M =
-49   -9  -13  -21  -32    8
-91   24   -2   49    2   -3
-10    7    0    0   15    3
-13   -6   33    0   65  -22
-61   11    8   51   10    2
-16    1   62  -18  -30   11
 20   15   14    8  -15  -26
Rows and columns are counted from 1.
row 1 col 1: -49
row 3 col 2: 7
row 6 col 6: 11
row 1 col 5: -32
row 7 col 6: -26
row 5 col 2: 11
row 6 col 3: 62
row 6 col 5: -30
row 6 col 2: 1
row 4 col 2: -6
row 2 col 1: -91
row 4 col 4: 0

W =
3569	5342	4783	5846	1596	4144	5876	2828	2214	3412	4816
1087	8817	4040	5500	2796	4820	1982	3048	5361	5809	6116
5022	5025	2474	2112	4130	4885	2391	4782	6543	3075	3120
4382	5220	3386	2495	3891	3708	4008	5645	3208	2614	2018
6661	3236	3180	4195	4856	2402	3039	5640	4862	6688	1832
5546	3997	5085	3485	5354	1471	5090	4054	5459	2381	3333
4598	3396	1174	3073	4334	1869	3759	3902	7581	3965	5314
3536	6176	3687	4015	4012	6926	4229	5472	2571	3810	1427
3116	4308	2960	5190	1018	6530	5158	4409	1338	4748	3785
Rows and columns are counted from 1.
(1, 1) = 3569
(5, 1) = 6661
(9, 7) = 5158
(2, 6) = 4820
(7, 4) = 3073
(4, 6) = 3708
(2, 8) = 3048
(1, 7) = 5876
(1, 10) = 3412
(9, 11) = 3785
(5, 8) = 5640
(2, 7) = 1982
(7, 2) = 3396
(1, 11) = 4816
(9, 10) = 4748
(7, 6) = 1869
(3, 10) = 3075
(6, 4) = 3485
(8, 11) = 1427
(3, 4) = 2112
(2, 9) = 5361
(5, 6) = 2402
(5, 11) = 1832
(4, 9) = 3208
(3, 6) = 4885
(5, 2) = 3236
(9, 3) = 2960
(3, 2) = 5025
(1, 2) = 5342
(5, 10) = 6688
(7, 1) = 4598
(7, 8) = 3902
(2, 5) = 2796
(8, 6) = 6926
(6, 1) = 5546

A =
[[3 6 5 2 4 6 2 5 7 6 3 6 4 4 6 5]
 [5 5 6 5 6 5 6 5 3 5 5 4 5 3 5 1]
 [4 4 4 5 3 4 6 3 3 5 6 5 4 6 4 6]
 [2 3 4 3 6 5 5 3 3 4 6 3 3 5 4 7]
 [7 5 5 7 5 6 6 6 5 6 5 5 6 4 3 4]
 [5 6 4 4 3 3 3 5 7 5 4 5 6 5 5 6]]
Indices start at 1.
(1, 1)	3
(1, 4)	2
(3, 12)	5
(2, 7)	6
(2, 8)	5
(5, 14)	4
(1, 8)	5
(3, 16)	6
(6, 14)	5
(1, 6)	6
(2, 13)	5
(4, 9)	3
(5, 2)	5
(5, 8)	6
(4, 7)	5
(5, 11)	5
(3, 15)	4
(4, 11)	6
(1, 3)	5
(1, 12)	6
(3, 6)	4
(6, 1)	5
(6, 12)	5
(1, 16)	5
(2, 16)	1
(2, 2)	5
(2, 10)	5
(3, 1)	4
(6, 8)	5

a =
[[ 1.003  1.504  0.380  0.872  0.869  0.946  0.533  0.476  1.101  0.486
  -1.779  0.509  0.787]
 [ 1.013  1.815  0.264  1.087  0.923  1.146  0.476  0.255  0.934  0.257
   0.201 -0.186  0.854]]
Rows and columns are counted from 1.
row 1 col 1 => 1.003
row 2 col 7 => 0.476
row 2 col 1 => 1.013
row 1 col 2 => 1.504
row 1 col 9 => 1.101
row 1 col 3 => 0.380
row 1 col 5 => 0.869
row 2 col 9 => 0.934
row 2 col 11 => 0.201
row 2 col 3 => 0.264
row 1 col 7 => 0.533
row 2 col 5 => 0.923

m =
[[ 53  -5 -43  61 -15 -80  66 -49  59   7  30  14 -21  35  71  43]
 [ 53 -49   4  50  -1   2  32 -27  28   5   6 -26 -40  51 -44  69]]
Rows and columns are counted from 1.
(1, 1) -> 53
(1, 12) -> 14
(2, 7) -> 32
(2, 14) -> 51
(1, 3) -> -43
(1, 2) -> -5
(2, 12) -> -26
(2, 11) -> 6
(1, 4) -> 61
(1, 6) -> -80
(1, 15) -> 71
(2, 5) -> -1
(1, 9) -> 59

x =
[[ 32 -27  39  11  20 -60  -4 -57  -9]
 [-30 -26 -41  -3 -75 -38 -11  -9  15]
 [-16  73  -8  25 -12 -38 -57 -48 -15]
 [ -1  26  12 -49   6  15 -11  18 -19]
 [  8 -17 -30 -50  22  10  56  18  40]
 [-38  23 -61 -10 -63  24  -7  86  16]
 [  0  -2   1 -50 -34  -7  48  -4   3]
 [ 15  27  42  11 -32 -19  58 -17  16]
 [ 31  -5 -32  42 -18 -10  13 -13 -13]]
Rows and columns are counted from 1.
row 1 col 1: 32
row 9 col 6: -10
row 6 col 5: -63
row 7 col 7: 48
row 9 col 2: -5
row 7 col 1: 0
row 3 col 4: 25
row 2 col 7: -11
row 3 col 9: -15
row 8 col 4: 11
row 1 col 5: 20
row 5 col 5: 22
row 4 col 7: -11
row 7 col 6: -7
row 8 col 8: -17
row 1 col 8: -57
row 4 col 4: -49
row 9 col 9: -13
row 5 col 6: 10
row 6 col 9: 16
row 6 col 6: 24
row 4 col 3: 12
row 3 col 7: -57
row 1 col 2: -27
row 7 col 9: 3
row 5 col 7: 56
row 6 col 7: -7
row 3 col 3: -8
row 2 col 5: -75
row 2 col 3: -41

data =
[[2320 4646 4614 4408 2929 4019 4635 2991 2985 7118]
 [8044 5414 3926 2877 3637 3947 6033 4621 5180 2498]
 [7895 5176 4006 2789 3454 4021 5797 4031 5219 2377]]
Rows and columns are counted from 1.
row 1 col 1 = 2320
row 2 col 4 = 2877
row 3 col 1 = 7895
row 2 col 9 = 5180
row 1 col 5 = 2929
row 2 col 10 = 2498
row 1 col 8 = 2991
row 1 col 7 = 4635
row 1 col 2 = 4646
row 2 col 6 = 3947
row 1 col 4 = 4408
row 3 col 2 = 5176
row 3 col 6 = 4021

grid =
[[ 55   3   2 -24 -49 -88   9  24  12 -27   9  42   3  -3]
 [-19  33   2  20  39  49   7 -18  -6  20   9 -20  14  44]
 [ -7   3  -7   5  13  41 -23  -1  -3   0 -24 -26   1  -5]
 [-36  11  -3 -13 -26 -11 -11   7  -2  -6 -20   0  13  -7]
 [ 49  -7  -4 -11 -26   6 -21   7  -5  -5 -32 -11  -7  37]
 [-11  32   4  24  48  41  17 -19  -3  22  26 -12  12  39]
 [ 45  -2  -6  14  32  50 -12  -9  -2   8  -8 -25 -28  24]
 [ -3  -2  -4 -11 -21  -9 -16  10   0 -12 -21  -3 -19  37]
 [-28   7  -4  11  24  51 -14  -9  -6  10 -14 -27  14  43]
 [  0   7 -16 -32 -63   6 -66  25  -5 -28 -89 -29 -10 -48]]
Rows and columns are counted from 1.
(1, 1): 55
(8, 6): -9
(1, 10): -27
(10, 5): -63
(8, 14): 37
(1, 3): 2
(7, 6): 50
(7, 8): -9
(5, 1): 49
(8, 5): -21
(9, 14): 43
(6, 2): 32
(3, 11): -24
(3, 10): 0
(4, 5): -26
(2, 3): 2
(5, 13): -7
(7, 13): -28
(9, 9): -6
(4, 10): -6
(1, 5): -49
(8, 10): -12
(3, 13): 1
(1, 11): 9
(5, 11): -32
(1, 7): 9
(1, 6): -88
(5, 4): -11
(4, 8): 7
(9, 5): 24
(6, 14): 39
(5, 2): -7
(10, 13): -10
(6, 3): 4
(1, 4): -24
(1, 9): 12
(10, 2): 7
